name the system of each run
F, trace 1 (10 x 20)
[[-13  14 -18   6   0   5  13 -16  -1   9  -7  -5 -15 -17  -2   0   6  -6
    6 -14]
 [  3 -18  17  -4  16 -10  -1  -4   6   4  22  -9  -5   1 -14 -10   6 -10
   -9  -1]
 [  5   3  -4 -12  -1  19  -2  -2  16   2 -14   0  13   4 -10  11   8  11
    7  21]
 [ 15   2   6  -3  -2  -3  25  -1  -7 -21 -14 -10  -4  -2  12   5  -4  12
  -16 -12]
 [  7  -3   6   3 -10 -10 -12   2 -26  -1  -6  15   0  15 -25   1 -14  -2
   14   5]
 [  2  16 -13   0   8  -5   2  -5  -4   5   0   8  12 -15  10 -14  18  -8
   25 -17]
 [ -7  -1  18 -12   4   8   3 -12   4  13  21   0 -19   2   4 -33  -6  -3
   -2  -3]
 [ -9 -28  -7 -14  -5  12   9  16  14   7  -2  -4  19  14   0  -6   6   4
    6  15]
 [ 10   8   6  -1 -14   1  -7  13  -4 -14  -6  -9   9   0  35   6  -2  25
  -15   4]
 [-14   1 -10  12 -15  -8  -4   6 -15 -10 -14  16 -16  23   2   8 -25  -8
   -1  -6]]
Z, trace 2 (10 x 20)
[[ -5  14  -7  15   0   9 -40   3   6 -18  19  -4 -30 -19  27  25 -33  -7
  -10   7]
 [-45  -6 -32  17   0  -2  -8  -5  27  27  -7  -5 -31   1 -28  15   8 -24
   -6   8]
 [ -4   1  -6   7  35   0  -3 -12  26 -17  21 -29  18 -23   4  39  31 -15
  -27  -7]
 [ 21  15  -3  -5   2   2  22 -17  17 -21 -46 -16 -26  -7 -36  38   3  13
  -29  10]
 [ 24   5  10  35  34 -37  44 -11 -19   5  -3   3  -4 -10 -26  19   1 -15
   -7 -29]
 [ 38  27  15 -17  18  10  -2 -37 -26 -20   5  13  -7 -30 -45  -2  -9 -18
   35 -11]
 [ 22   1  -4 -23  17  15  49  -9  20  23  -6   8 -18 -32  -9 -49   2  -8
   42 -10]
 [ 26 -32  42 -32  13  23  28  -3  -4  26  33 -12  35  -4 -19 -39  13  16
   13  18]
 [ 26 -18   5 -42 -38   3  26  19 -24 -10 -35  -1  43  18   3 -36  25  39
   19   4]
 [ 27   3  41  -1 -21 -23  -1  28 -30   8   2  29  15  40  48 -47 -22  34
   -2  -6]]
P, trace 3 (10 x 20)
[[-12  -3   4 -19 -19   6   2  -8 -11 -18 -27  11  12  48 -19   0   0   5
   -7   2]
 [  3   8 -14  27  14 -24  -3  17  -3   4   9  12  13 -14  36   0   0 -11
   17 -19]
 [-22   9   6 -10 -30  10 -20 -18 -18  11   6  -2 -35   3 -12 -16 -15   3
   -8   5]
 [-26 -16 -25  -4  20  -2   2   6  37   2  -1   4  12  13   1   2  20 -28
    7  -3]
 [  7  16  14   8  -4   3 -25   3  10   8   9 -15  -5 -11  28  14  -1  27
  -26  20]
 [-14 -11 -16   0 -11  -5  37  -3  -3 -13 -32 -14  -7  13 -15  16   9   0
  -23 -13]
 [ 16   9  14  30  28 -30 -21   0  -7  -3  16  11   4  -1 -10  24  -6 -15
   -6  -5]
 [ -1  37  -8  -5  -7  18   9 -32  -8  10 -20   3 -19 -18 -21   1   0   3
   17  -2]
 [  6 -28   2  -2  31   6  19   3  28   7  24  -7 -18 -18 -12 -12 -10 -23
    7   3]
 [ 17  -1  17 -19  -4  24 -11  -3   3   5  -1  -9  30   0 -17  14  10  25
    1  35]]
Z, trace 4 (10 x 20)
[[ 26  28  18  10  17 -18  17 -11  -4   2 -22  28  -5  17 -16  -2 -11   0
    4  -9]
 [  7   5   6   6   7  16  15 -14 -32   1  22   9  -3 -24  -5  -9 -26 -11
   35 -14]
 [  6 -14  -4 -29  -5   6 -11   3  11  15  12  -1 -13 -22 -14 -44  11  -8
   30   9]
 [ -3 -11  12 -22   8  20  22   0  23  20   5  -3  35  18  16 -25  21  14
    2   9]
 [ 13 -22  13 -10 -29   5  13  24 -24 -13 -11 -16  22  14  15   1  -4  36
  -15  14]
 [  1   3   5  11 -28 -39 -20  19 -29   0 -18  23   0  33   8 -15  -5  10
   -3  -9]
 [-21  22  -3  13  -2   6 -34  -4 -15  -6  23  32  -1  16  36  -6 -32 -16
   20 -14]
 [-39 -11 -28   0 -14  25 -31  13  21  16  21  -6 -28 -21  16  -5 -19 -15
   15  20]
 [-42 -23 -18   0   3   0 -18   8  40  21  14 -28   6   6   5  10  39  -6
  -29  14]
 [ -3   2  -5   2   1   0   1   1  18 -34 -27 -25  19  19   7  56  20  16
  -52   7]]
E, trace 5 (10 x 20)
[[-12 -11   0  16   0  -3  11   9  -4  18   4  12  -7  15   1  -5 -22  -7
    7   4]
 [-16  -6  -6   4   0   0 -24   1  -9   1  24  -8  15  -6   5   4  10  -9
    5  -1]
 [-14   7  -7 -15  -2  -4 -14  -1  23  -3  -9   6 -16  12   5 -15   9  -8
   -5  -3]
 [-11  -6   5  16  12   3  12   3  15  12  11  -3  -7   8  14   8 -14   0
  -17   6]
 [ -9  -4 -15   9  -4  -8 -10   2  -3 -11   1 -20   2 -13   1  23  16  -1
  -13  -3]
 [  7  18   7   1  10 -18  -4  -9   6 -14 -13   8 -15  11  -4   2   4  -6
  -15 -12]
 [  7  16   6  16  18  11  13 -15   1   3   5   3  -9 -11   1  19 -20  -1
   -1   0]
 [ 17  -4  -6  -2   7  -5   0  -3   0  -2   1 -17  -6 -36 -17   5  15  -2
    7  -2]
 [ 23   5  19 -20   8   0  12 -12   6  -6 -15   1   4   8 -19  -7  11  12
   -5   3]
 [ 19   0   1   0  -4  16  30   6 -10  -4 -16   0  11  -7   6   7 -15  17
   11   5]]
E, trace 6 (10 x 20)
[[-38 -11 -15  -1  -1   7  29 -12  -4   0  16  -5 -28   3  11 -22 -10 -26
   -4 -31]
 [  5 -17   9   6  16  -4 -43  15  24  -4  21  -2   2   2  -6  24  -7 -10
   -9  29]
 [-24  28 -20   6   0  -7  13 -15  19  13 -18 -10   3  -2  19   3  40   5
  -18 -19]
 [ 10 -14  19   2   8  -4  11   3  -1 -29  11 -11 -33   1   7   8 -31  -4
  -33  -6]
 [  6  20 -15  27  11 -10 -10  -7   1   8 -22   3  11  -8 -27  49   9   1
    4  12]
 [ 21  23  12  -9  15 -14  19 -20 -10 -14  10  -6 -11 -28  11 -21  14  -7
   -1 -36]
 [ 25   2  16 -14   7  25   4 -11  10  -2 -13   3 -20  -4 -41  13 -25   8
    5  31]
 [ 23  -7  -8   3  11  -7  37   9  -1  15  -9 -10  35 -23  -1  -3  29  12
   21  -5]
 [ 23  -4  24 -32 -32   7  -1  -3 -32 -19  -8  -8  -3   4  -7 -22  -4  29
   -3   4]
 [  3 -10 -14   7  -7   6  20  13 -11   7 -29  31  18  27 -16  -1 -23  -1
   38   9]]
Y, trace 7 (10 x 20)
[[ 28  18  -1   5  22  -1  20 -10   2 -30 -12  -8   8 -22   5  29   5   2
   -6 -13]
 [ 24  14  14   2   4   1  -4 -19 -18   6  -7   8 -20 -15 -46   5 -16   0
   15   9]
 [ 10   9  -3  -7  15  13  44 -21  -9   6 -11   5  26  -5 -17  -2  14  -3
   24 -14]
 [ 24  -9  32 -29  -3  26  20 -11 -14   1  12  -7   0  -6 -13 -25 -15  17
    5  11]
 [ -4 -17   1  -7 -24   7  45   8 -13  15 -32   6   7  29 -10 -14 -10  21
    3   6]
 [ 14 -21  21   0 -15  -7  14  20 -39 -11  13   2  23  16  26 -17 -16  17
    0 -10]
 [-20 -18 -14  -7 -39 -10 -11  18 -29   0  -4  14 -15  17   8 -34 -18  -3
   23  -8]
 [-29 -25 -11  10   5 -11  -1  25   2  16  34   9  11   8  40 -33  -1 -20
   16 -17]
 [-44 -23  -9 -13 -19   9 -45  15  15   9  31 -11  -8  11  23 -18   7  -7
  -11  13]
 [-30  -6 -24  10   2 -19 -21  28  50   2  -6 -10 -14  13  43   5  17  -3
  -32   3]]
F, trace 8 (10 x 20)
[[ 14 -12   6   0 -25  -7 -33  31 -18 -20  10  -2 -14  -9  31  -6 -29  15
   -1  11]
 [-38  13 -29  28 -17 -22 -13   8  -2  24 -18  20  -6  26  13   0   2  -8
    4 -11]
 [-18  -4   2  22  27   0 -18   1  -1   4  55  -5   0 -20  31   5 -11 -28
    1 -14]
 [-30  -8 -21   1 -10  12 -22   4  37  26   0 -19 -36 -16 -12   7   3  -2
  -12  28]
 [ -9 -10   0  19  25  -9  15   3  27  -8   1 -22  18  12  10  44  18   0
  -46  -1]
 [ 19  11   2  10  -3  12 -21  -8 -10 -30 -15  -7 -16 -10 -27  56 -29   6
  -14  22]
 [ 14  16 -21  24   9 -37  21 -11 -11  -6 -36   0 -13 -16 -37  28  16 -13
    0 -22]
 [ 21  24  31   1  33  -5  -5 -43 -20   7  28   7   3 -16 -48  -2   8 -20
   12 -12]
 [ 17   2  -5 -44  14  28  30 -23  28   4 -18  -6  -6 -21 -43 -24  25  -7
   28   7]
 [ 40 -13  44 -34   5   4  48  -3   3   0 -10 -13  24  13  -7 -26  18  36
  -18   6]]
Y, trace 9 (10 x 20)
[[ -2   5  13   6  -5 -13 -29  -1 -12 -13   8   3  -2  14   0  13  -6   0
  -18   1]
 [ -1  12 -29   7   2  -7  -9   7   5 -11 -17   9  -6 -14   5  11   2 -14
   20  -8]
 [ -2   5   7  11  21  -4 -10 -12   2  17  33  -4  -9 -22  -4  -5   3 -16
    2  -5]
 [-14   2 -10 -19   3  18  -2 -15  23  -1 -11  -4   4   7 -22   8  19  -6
    0  10]
 [ 24   8  15   1  12   3  15   2  20   2  -7 -10   1 -10  15  11   1  22
  -19  11]
 [  5   7   6  10 -12  -2   7  -9 -23 -10 -20  -2  -7  11 -25  28 -12   9
  -15   4]
 [ 29   6  -4   2   9 -14  12   3 -18 -17 -12  10  15 -12  -7   2   3  -5
   24 -15]
 [  2  11  13  -6  -3  12   1 -19 -22  16  18  11  -9 -12 -13 -27 -13  -6
   28  -5]
 [-15 -24  -5 -18   3  23  38  -2  10  11   2  -6  11   9  -7 -18   5  -7
   12   1]
 [  8 -18  24 -14 -14   5   5  16   2  10   5 -11  10  16  14 -18   1  29
  -17  20]]
P, trace 10 (10 x 20)
[[ 14  -8  -1   4  -9  -6  11  29  17   0 -27   7  -5  16  19   1 -18  20
   -7  17]
 [-15 -11   1  19 -13 -17  10   0 -40   8  12 -12  18   3   0   6  10   5
  -10 -16]
 [ -1  19  -7  -8   1  -9 -28 -13  -6 -31  -4  16 -15   6  -8   3  -3 -23
    9 -17]
 [-13  16  -5  12   8   1   1  -2  24  41  -1  18 -18   1   5 -19  -5  -3
   13   7]
 [-26 -21  -4  -6  -1  27   3  -6   7   4  28 -30  -1 -14   6   7   2  -3
  -13   8]
 [ 15  -9  -5 -16  -2  -9 -11  15  24 -24 -27 -11   4  10  -9  19  18  10
  -20  17]
 [ 15  18  14  25   9 -21  30  -3 -13   8 -12   2  11   8  14  10   2  16
  -18 -15]
 [ -3   2  -5  16  -3  -1   5 -14 -37 -13   6   3 -18 -11 -23  17 -26 -19
   10 -15]
 [  5   8  -5  -9  14  -6 -22 -10  15  19   2  14 -13 -14 -34 -19  12 -21
   30   6]
 [  1   5  13 -20  17  37  13 -12  29  17  20  -7   6 -10  18 -17   1   9
    4  13]]
K, trace 11 (10 x 20)
[[-11  40  -3   6  -7  26  14 -21   7   4 -23   6 -17   7  18  16 -19  15
   -9   3]
 [-16 -12  -9  30  13 -24 -15   1  -6   1  25 -13 -25 -19 -10  18  -2 -28
  -13 -12]
 [-13  20  -3 -13   4  11 -27 -20  15   7 -10   8  26  18 -24  14  31  -2
    6  16]
 [ 22  25   8   5  31   1  33 -20  18 -13  -4  -7 -16 -23   9  15  -2  -3
  -16 -18]
 [  1 -25  17   3   1   1  -6  -8 -13  16  16 -12 -11  -5 -55  10  -6  -4
   -6  21]
 [ 14  11  -7 -11   3  -5  23 -15 -15  -5 -19  -2  37  -8 -17   0  40   1
   17 -18]
 [ 43   4  38 -22  12   2   4  -9  -6 -11  17   0 -17 -15  -4 -29 -17   7
    5   1]
 [ -9 -33 -10  -6 -13  15  36   6 -16  26  -3   1  -1  -2 -28 -24 -11  -4
   33   5]
 [ 18 -24   3 -16  -3 -10   1  27  -8 -12  16 -10  36 -11  32 -26  23   8
   12  -9]
 [  9  -9   9 -27 -27  10  10  18   8  -7 -26  14 -20  27  15 -31 -27  23
    0  13]]
K, trace 12 (10 x 20)
[[  6  -8  20  19 -12 -20 -12   6 -30   5   5   0   0  18 -15  12 -14  13
  -16   8]
 [ -7  27 -14  -1 -17   0  -8 -17 -30  -7 -15  13   6   2  -7  -2   6  -2
   22 -17]
 [  4  14   7  -4  20  -3 -22  -7  13   7  30   9 -19 -20  17 -27  -4 -17
   15  -9]
 [-27 -21 -13 -12   7  30  17  -2  31  15   9  -9  -1   4  -5  -2   0 -11
    4  16]
 [ 14 -24  -6   4   9 -12  16  22  18 -17 -11 -24  18  -7  12  25  20  10
  -22   4]
 [ 17   9  24   1 -20 -12   0  -1 -20  -5 -26   3  -5  27 -20  13 -11  28
  -25  12]
 [  1  22  -5  24  -8 -15   3 -12 -49   0  -3  18  -3  -5  -9   3 -16  -8
   22 -24]
 [-10  17   2 -17   1   8 -43 -15  -3  11  36   8  -5 -23   5 -31   7 -16
   27  -4]
 [-19 -12 -16 -23  24  23  24  -2  53   8   3  -2  -7  -2  12 -21  11 -20
   10   0]
 [ 11 -40   5   6  17   3  22  30  29  -5   4 -25  16  -1  10  28  -1  11
  -28  24]]

runs to name
trace 13 (2 x 20)
[[  5   2  17  11 -15 -31  24  -7 -43  20  -6   6  -5  12 -17 -27   5   9
   -1 -22]
 [ -7  -1   1 -27   8  10 -24  -9  -9  -5  23  21  31   8  -8 -28  12 -24
   43  -6]]

F
trace 14 (2 x 20)
[[  9 -12   4 -17   3   2  13   2  25  23  12 -36  -8 -41   0 -18  35  15
  -12   8]
 [ -6  14  26 -10   2   0   8 -18  17  -3 -22   8  -6  52 -16  10  -3  13
  -40  10]]

Y
trace 15 (2 x 20)
[[ 22 -31  -1 -17 -15  10  41  12 -15 -35 -35 -11   7  10 -28  19 -14  14
   -3   8]
 [ 35   2  17  18 -21 -39  -6  18 -44  18  -9   8   7  -8  -3 -18   0  27
   12  -3]]

K
trace 16 (2 x 20)
[[-20  -2 -10  -6  11  -5  -2 -19  -5 -10  10   1   2   3 -21  -3  18 -31
    6 -22]
 [ 25  11  -2  -9  21  13   1   0  32 -11  -5  -2   0 -22  11   8  -1   3
    8  10]]

Z
trace 17 (2 x 20)
[[ 14   8   1  -3   2  -6  -7  -3   4   5 -21  24 -19   9 -31  -6 -16  -5
   18  10]
 [ -5   0   3   5  16  12  15  -9   1  27  25  -4  15 -19   7 -15   8  -6
   19  -3]]

P
trace 18 (2 x 20)
[[ 10   5  13 -10  -8  -4  -7   5  18  12 -13   1 -17   9   2 -15   1  18
  -13  15]
 [-16 -12   1  14   0  -1  21   2 -19   2   4   4  22  22   2   9  -7  -5
    0  -8]]

Z
trace 19 (2 x 20)
[[-40 -24  -3  29 -27   4   2   4 -31  25  16 -10 -22  10  -9  12 -32  -1
  -12   8]
 [ -1 -27 -18 -12   1 -32 -11  26   5 -23  -5  -5  32  10   8 -10  41 -14
    5 -17]]

Y
trace 20 (2 x 20)
[[ 12  -3 -20 -24 -16   2  -4   2   6 -17 -35  -1  -6  -6 -27   2  12   2
   16   7]
 [ 16   2  25   6  25 -15  15   3   7  18  19   5  10   4  16 -20   3   3
   -5  -6]]

P
trace 21 (2 x 20)
[[  2 -11   0   1  -5 -17   5  18   5  -5 -15  -2  15  21  12   3  11  13
  -16   1]
 [  2  16   2  10  -6   7 -15  -1 -19 -12   0  14   5   8  12  15 -23   2
    8   2]]

F
trace 22 (2 x 20)
[[  1 -11   5   4   2   0  44  -6   7   2 -23 -13 -17   8 -19  13  -4   7
  -26   0]
 [ 30   0   6  15   8 -11   4   8 -24 -25  -2  -6  26 -11   2  32  -3   8
   -2  -4]]

E
trace 23 (2 x 20)
[[-19  17  30   3   3  22  17 -39 -18   8  14  -3 -10  22 -15  10 -15   3
  -27  -3]
 [ 10  -6 -28   5  10 -11  -6  -3 -11 -19  -6  -5  -3 -35 -35  23  10 -27
   27 -10]]

K
trace 24 (2 x 20)
[[ 15   1 -15  16  -2 -20   5  13  -4 -27 -31  -3   2   1   0  36  -1   6
  -13  -6]
 [  8  22  14  24   6 -29   3 -17 -22  19   0   8 -18  -3 -21   0   1  -3
   -5 -16]]

P
trace 25 (2 x 20)
[[-16  -9 -16   8 -18  -1  -6  29  12  24  -4   3   2   5  38 -17  -1  14
    8  11]
 [-41 -25  -1   7 -21 -10 -10   6 -19   8  19  -8  -6  26   0  -7  -1  -9
  -19  -6]]

E
trace 26 (2 x 20)
[[ 20 -17   0 -11 -11 -19  28   5  -8   6 -31  -9 -10   0 -41  -9  16  12
   -3   1]
 [ 29   6  26  -3   4   8  17  -2 -29 -17  -1  13  42  18   4   6 -12  16
   12  -2]]

E
trace 27 (2 x 20)
[[ 19 -12  15 -20  -3 -12  -8   2   8 -17  -1 -14 -24  -6 -11 -10   4   4
  -22   2]
 [ -2  22  -3  18   5  -6   1  -1   4  11 -23  26   8  26  -1  13  -9   1
    7   4]]

Y
trace 28 (2 x 20)
[[ 20 -11  12   0  -7  -7  19  -2 -20   6  -3  -6 -20 -13 -23 -11 -12   6
    3   0]
 [ 16  -1   6  -8   6   9   3  -4 -14  -7  -5   9  33   6 -22   8   4   1
   22   6]]

E
trace 29 (2 x 20)
[[  1  -5   1  12  15 -21   0   2   8  -8   5 -13 -11  -4  -4  16   9  -8
  -26  -8]
 [  7  19  -2   6  11   1   1 -16   0 -11 -17   7  -1   2 -26  28  -2  -9
    0  -1]]

Z
trace 30 (2 x 20)
[[ 22   7 -15   5  -6  -1  13  17  -7  14  -9   3  15 -34  25 -19   5  16
   40  -3]
 [ -4 -21  20 -23 -29   4  -4  -5 -31  14  11  -4 -12  11 -34 -35  -5   7
    5   8]]

E
trace 31 (2 x 20)
[[-21 -17   3   8  -1   5  35  -9 -25 -23   7   1 -24  22  -5   5 -38 -21
  -17 -24]
 [ 15  13  -7  23  19 -13 -49  11   4  -1   9  13  15 -17  -7  33  -3 -11
   21  17]]

E
trace 32 (2 x 20)
[[  1  19  28  15  41 -22  -6 -30   1  -1  23  14  -9  16 -24   6   0 -31
  -18 -19]
 [  9  -3 -13 -11  20  35  14 -15  16  12   2  -4   0 -34 -40  11  -2 -11
   35  22]]

F
trace 33 (2 x 20)
[[-28  -5   6 -40   6  28  -7 -22  16 -17  25  -8   5  14   4 -19  16 -19
   -6  -6]
 [ 10  -6 -12   3  -1   2  -9  36  36  -2 -22   7   8  11  33  14 -10  17
   -1  27]]

P
